Each row is where one point has got to under a steady rotation. How many steps took it there?
The counts run from 0 to 229.
[145 146 107 121 148 139 111 124 112 121 107 138  82  98 128 130 154 132
 117 153 191  82 143  98  96  92 149 120  82  84 107 146]	20
[150 142  91 129 158 134 122 126 109 122 100 132  85 115 128 126 152 144
 112 158 187  70 141  91 113  95 141 128  95  80 127 135]	216
[121 135 110 166 139 170 160  93 126  90 114 116 101 131 162 122 159 126
 145 125 139 104 161 109  87  80 172 119 112  82 126 122]	66
[139 114  89 136 158 137 149 132 114 131 108 141 129 140 156 112 160 100
 111 143 164  96 174  64 113  90 152 107 117  75 125 124]	8
[145 123  87 142 159 146 145 136 106 127 111 148 121 139 155 118 152  99
 108 135 168  93 161  60 110 102 146 107 118  71 125 131]	10
[147 128  89 146 157 147 142 135 101 127 111 151 118 138 155 121 148  97
 109 133 170  89 156  58 109 106 145 106 115  75 126 136]	11
[126 123 126 137 168 132 110 142  87 106 128 153 120 102 139 118 173 124
 135 143 181  98 157 133  79 101 143 116 112  59 129 130]	185
[120 158  67 142 150 138 120 129 100 123 109 169 110 129 162 131 174 131
 138 136 165  95 148 118 108 112 163  99  74 104 120 108]	144
[127 130  89 154 138 167 135 120 115 118 113 144 131 107 162 133 160  94
 118 126 154  99 164  79 108  72 149  94 129  84 101 133]	103
[119 134 135 144 133 158 143 104 114 105 121 135  94 128 150 117 162 126
 146 139 151 116 169 126  68  95 189 115  88  79 114 135]	61
[118 154  78 134 154 127 119 128 105 124 109 166 104 130 158 128 181 140
 138 140 168  99 154 116 104 116 167 102  71  96 119 117]	146
[152 135 100 119 160 138 121 128  98 123 100 129  83 118 123 116 146 138
 113 168 190  79 143 100 104  94 150 130  90  81 128 134]	218
[119 116 132 139 172 139 110 130  88 103 124 152 116 101 141 122 175 124
 130 144 173 106 156 127  75  95 148 116 121  60 127 142]	187
[139 142  82 162 142 156 156 127 125 103 121 115 122 133 153 106 155 124
 148 125 160  77 160 117 106  90 150 120 103  73 137  83]	72
[114 120 118 155 152 163 120 109  94 107 101 135 117 101 139 129 162 134
 118 148 145  98 159 111 103  62 159 112 148  62 117 136]	193
[127 115 109 149 143 170 136 122 102 118 117 144 136 113 156 121 156  83
 119 136 155 109 169  92  91  72 160  96 132  80 106 132]	100
[131 133  62 146 161 170 140 114  84 114 102 147 120 148 166 127 154  99
 131 145 150 105 141 105 105  95 166  99 100 117 132 104]	138
[133 128  80 168 172 150 156 118 118  88 120 124 117 133 167 121 167 123
 144 117 159  86 147 104  98  98 137 121 121  75 151 104]	174
[142 127  89 142 154 188 137 101  83 106  95 120  98 131 143 126 134 106
 122 161 154  98 136 111  97  73 169 118 110 114 127 119]	31
[120 150  84 155 167 142 132 116  81 116  97 164  96 152 157 130 166 150
 130 142 151  99 139 103 108 122 167 110 101  83 144 127]	49
[123 161 110 151 136 150 119 128  81 125 108 158  92 135 137 117 154 154
 138 151 156  92 147 127  99 114 182 112  86  68 126 121]	54
[148 138  88 146 157 149 139 136  98 126 113 155 112 132 153 124 145 101
 112 134 173  87 148  58 110 109 138 106 114  73 123 137]	12
[118 139  78 150 177 136 133 113  88 115 101 163  99 154 164 133 175 139
 129 142 153 106 143  98 106 122 164 108  96  92 144 130]	47
[137 140  90 154 164 137 121 150  95 106 125 143 122 115 144 113 160 133
 142 133 180  77 145 128 102 109 133 119 108  59 144  99]	180
[140 136  78 144 145 189 131 106  86 109  96 127 109 127 147 124 137 103
 129 157 156  96 137 119 101  73 169 113 103 119 121 107]	33
[129 122  93 157 164 148 161 109 133  86 124 118 117 133 172 120 173 112
 147 119 155 100 162 106  85  92 147 120 109  87 140 110]	171
[147 150  83 136 158 139 125 123 114 120 103 138  88 111 137 135 155 140
 113 144 184  71 139  78 116  98 135 122  99  79 122 139]	214
[116 138 113 140 164 126 135 114 100 116 107 157  87 149 152 123 176 153
 132 148 158 110 159 111  90 121 177 115  85  77 135 142]	151
[127 135  83 154 138 162 136 120 120 117 112 145 128 107 161 133 162 101
 118 124 155  94 164  77 114  71 146  96 125  84 100 131]	104
[126 137 114 147 126 160 148 114 133 100 127 116 111 117 153 107 160 116
 154 132 158  99 171 132  75  83 176 117  84  85 112 104]	165
[131 130 111 139 167 131 110 151  90 109 129 148 121 106 139 111 167 128
 139 142 185  88 153 135  87 107 139 117 105  55 135 115]	183
